(in the rows, 128 means zero)
The rows of D fall into 3 groups, which share some directions, and each row is roughly a mix of its group's hidden directions.
D, 113 rows:
[[ 86 155 146  86 108 148  91 146 136 135 108]
 [152 141 111 104 135 143  77 163 168 122 143]
 [107 128 142 121 141 104 170 149  93  77 141]
 [164 161 141 100 124 117  73 103 141 146 130]
 [119  92 107 127 154 100 154  70 144 122 130]
 [112  81 154 139 116 137 134  88 117  80 139]
 [122 180 160  94 133 161 119 155 101 119 128]
 [115 156 138 136 162  91 116  86 103  91 125]
 [117  88 110 124 134 112 175 122 109 128 179]
 [180 140 109 165 158 107 137 166 119 135 134]
 [178 101 133 114 113  91 132 144 143  95 161]
 [ 79 112 124  99 103 152  97 149 121  92 143]
 [131  93 117 140 101 102 159 104  77 136 104]
 [ 99 137 140 115 108 105  62  99 126 143 128]
 [143 126 159 179 104 105 149 100 136  92 117]
 [153 146 189 134 138 161 121 102 110 134 103]
 [153 126 107 143  97 150  77 156 149 138  98]
 [117 128  91 126 112 110 162 150  73 157 132]
 [132 110  92 105  95 178  99 142 150 116 115]
 [146 120 139 151 113 117 191  90 108 127 108]
 [150  86 137 127 110 105 110 144 164 101  85]
 [ 82 170  91 141 116 152 129 126 110 146 156]
 [151 180 127 150 175 142 123 138 130 139 163]
 [153  70 114 121 121 112 138 120  78 121 109]
 [142 139 117 141  93 163  82 136 135 159  92]
 [101 162  72 142 164 123 110 149 142 124 116]
 [150 125  83 161 115 134 152 147 172 105 149]
 [104 109 163  88 126 124 115 136 138 185 143]
 [147 117 133 181 146 114 144 127 141 184 114]
 [ 89 115 116  79  97 166 114 146 122 123 111]
 [123 198 139 137 158 140 144 144 107 146 136]
 [172 131 157 131 147 155 157 177 146 139 134]
 [193 106 157 133 136 141  99 147 122 105 119]
 [ 86 131 136 124 101  99 122  93 135 180 138]
 [105 183 135 142 129 135 120 117 123 117  69]
 [129 115 179 160 134 126 135  87 144 106  93]
 [116 174 161 150 121 129 142 147 111 122  74]
 [109  95 157  96 111 158 137 140  88  99 149]
 [102 146 160 115 159 111 136 120 175  85 133]
 [147 133 150  93 135  98 159 171  94 123 103]
 [ 85 175 124 132 161 160 114 156 106 126 127]
 [154 151 186 143 120 135 126 115 123 154  85]
 [148  99 126 145 148 120 133 146  57 126 112]
 [ 73 155 137 119 128 119  82  97 117 147 121]
 [ 79 129 116  71 142 118 122 121 109 100 145]
 [ 91 119 157 109 121 137  74 154 137 152 153]
 [162 144  96  84 129 154 134 142 142 154  89]
 [158 173 173 155 141 112 100 126 147 121 110]
 [124 150  81 146 130 115 148 128 112 189 137]
 [148  98 150 123 158 104 145 137 131  71 154]
 [114 149 130 163 172 101 132 140  75 119 136]
 [ 92 127 148 167 105 109 155 118 151 166 102]
 [154  90 110 110 106  96 122 175 129 116  99]
 [ 94 118 131 148 126  73 132  95 120 167 144]
 [156 134 150 136  82 130  90 101 152 115  93]
 [136 120 154 157  91 166 114 112  91 132  92]
 [164  60 119 104 106 123 107 123 133 135 126]
 [ 87 148 103 137 159 130 107  79 122 103 110]
 [183  97 143 118 109  90 134 108 145 101 135]
 [120 154 142 119  94 148 129 148  84 151  81]
 [129 110 126 163 166 127 186 159 122 141 134]
 [160 111 137 158 144 106 149 150  68 126 122]
 [118 105 137 125  80 110 135 106 162 178 127]
 [146 125 183  85 120 130 131 142 101 118  92]
 [113  88 127 118 123 121 130 169 104 182 147]
 [122 113 126 145 157  94 119 140 144 145 194]
 [110 108 166 119 123 132 162 134  96  83 161]
 [125 143 149 168 163 111 156 135 128 182 115]
 [135 158 148 134 115 151  82 141 145 122  75]
 [ 84 131 154 125  72 128 129 103 135 137  94]
 [113 141 136 145 107 159 126 122 114 124  56]
 [194  98 142 139 125 109 133 135  99 103 117]
 [148 123 116 166 142 148 185 165 115 139 125]
 [172 149 140 174 144 108 125 123 158 153 102]
 [106 158 149 121  91 157 103 142 129 124  76]
 [118 144 128 132 140 149  87 192 114 143 150]
 [130  97 143 193 125 143 154 133 115 126  96]
 [ 68 109 121 103 139 149 144 156  95 133 146]
 [142 177 137 147 138 142  97 144 169 142  94]
 [123 169 106 116 140 157  88 138 122 118  79]
 [107 149 125 149  79 124 114 106 174 160 129]
 [135 169 157 129 107 132 166  94 116 107  91]
 [141 137 153  87 119 124 103 147 163 141  77]
 [107 173 148 164 169 128 134 150  97 144 132]
 [130 177 148 156 105 168 148 136 134 148  96]
 [123 112  92 192 136 116 159 130 144 119 108]
 [101 135 164 112 163 107 151 100 163  97 139]
 [103 137 129  79 102 163 100 105 138 163 127]
 [147 157 122 147 106 137  97 111 149 115  68]
 [118  75 108 176 137 132 117 122 103 114 158]
 [ 79 107 125  99 121 154 102 166 123 105 152]
 [149  94 171  96 158 150 130 124 138 164 110]
 [147 110 173 129 141  93 166 114 118 128  87]
 [141 150  94 136 110 164  89 135 130 178 130]
 [134 154 108 110 113 134 104 119 124  56 125]
 [185 114 107 160 137 123 143 117 145 165 105]
 [ 84 170 107 124 156 113  86 132 127 111 146]
 [127 130 119 116 169 160 133 144  75  96 103]
 [158 111 177 146 114 150  80 147 138 116 120]
 [118 133 112 178 156 159 107 114 108 151  91]
 [142 124 122 150 151 158 148 185  87 136 122]
 [143 167 108 171 148 133 100 120 145  83 128]
 [ 89 133  99  92  81 139 112 118 143 109 105]
 [103 169 129 121 112 166 152  95 155 122  95]
 [112  94 129 101 129 148 103 108 175 171 127]
 [174  76 132 128 106  95 117  96 127 124 119]
 [182 121 147 143 139 152 171 161 148 130 126]
 [138  97 127 133 147 115 139 137  54 128 110]
 [185 131 151 150 154 154 157 147 156 124 120]
 [142 143 103 128 105 153  88 131 145 184 108]
 [146 145  94 129 123 139  97 128 161 188 117]
 [160  92 108  79 135 129 111 127 130 151 168]
 [161 150 127 140 138 116  59 113 148 146 128]]

One row of each group comes first, with its name. Which group is each row after those in?
[ 85 113  92  81  91 136 117 110 119 125 135]	<8>
[126  97 122 131  80 111 136 146 107 134  72]	<123>
[ 79 152 100 131 159 143  80 114 127 116 129]	<113>

[147 119 179 158 128 137 126  90 130 133  83]	<123>
[125 173 124  61 126 127  99 128 137 118 135]	<8>
[106 152 146 114 109 134  74 169 126 154 148]	<113>
[131 163 148 106 133 155  97 148 132 161  80]	<8>
[177 122 136 135 115 142 181 167 116 114 122]	<113>
[155  92 133 126 129 120  90 149 159 147 176]	<8>
[124 153  96 135 123 157 112 107 126 193 142]	<123>
[116 104 114 120 134 103 186 119 114 122 175]	<8>
[129 137 140 112 107 108 133 118 199 131 161]	<113>
[163  93  85 148 129 161 105 143 136 137  98]	<8>
[109 169 135 150 106 137 118  75 144 132  93]	<113>
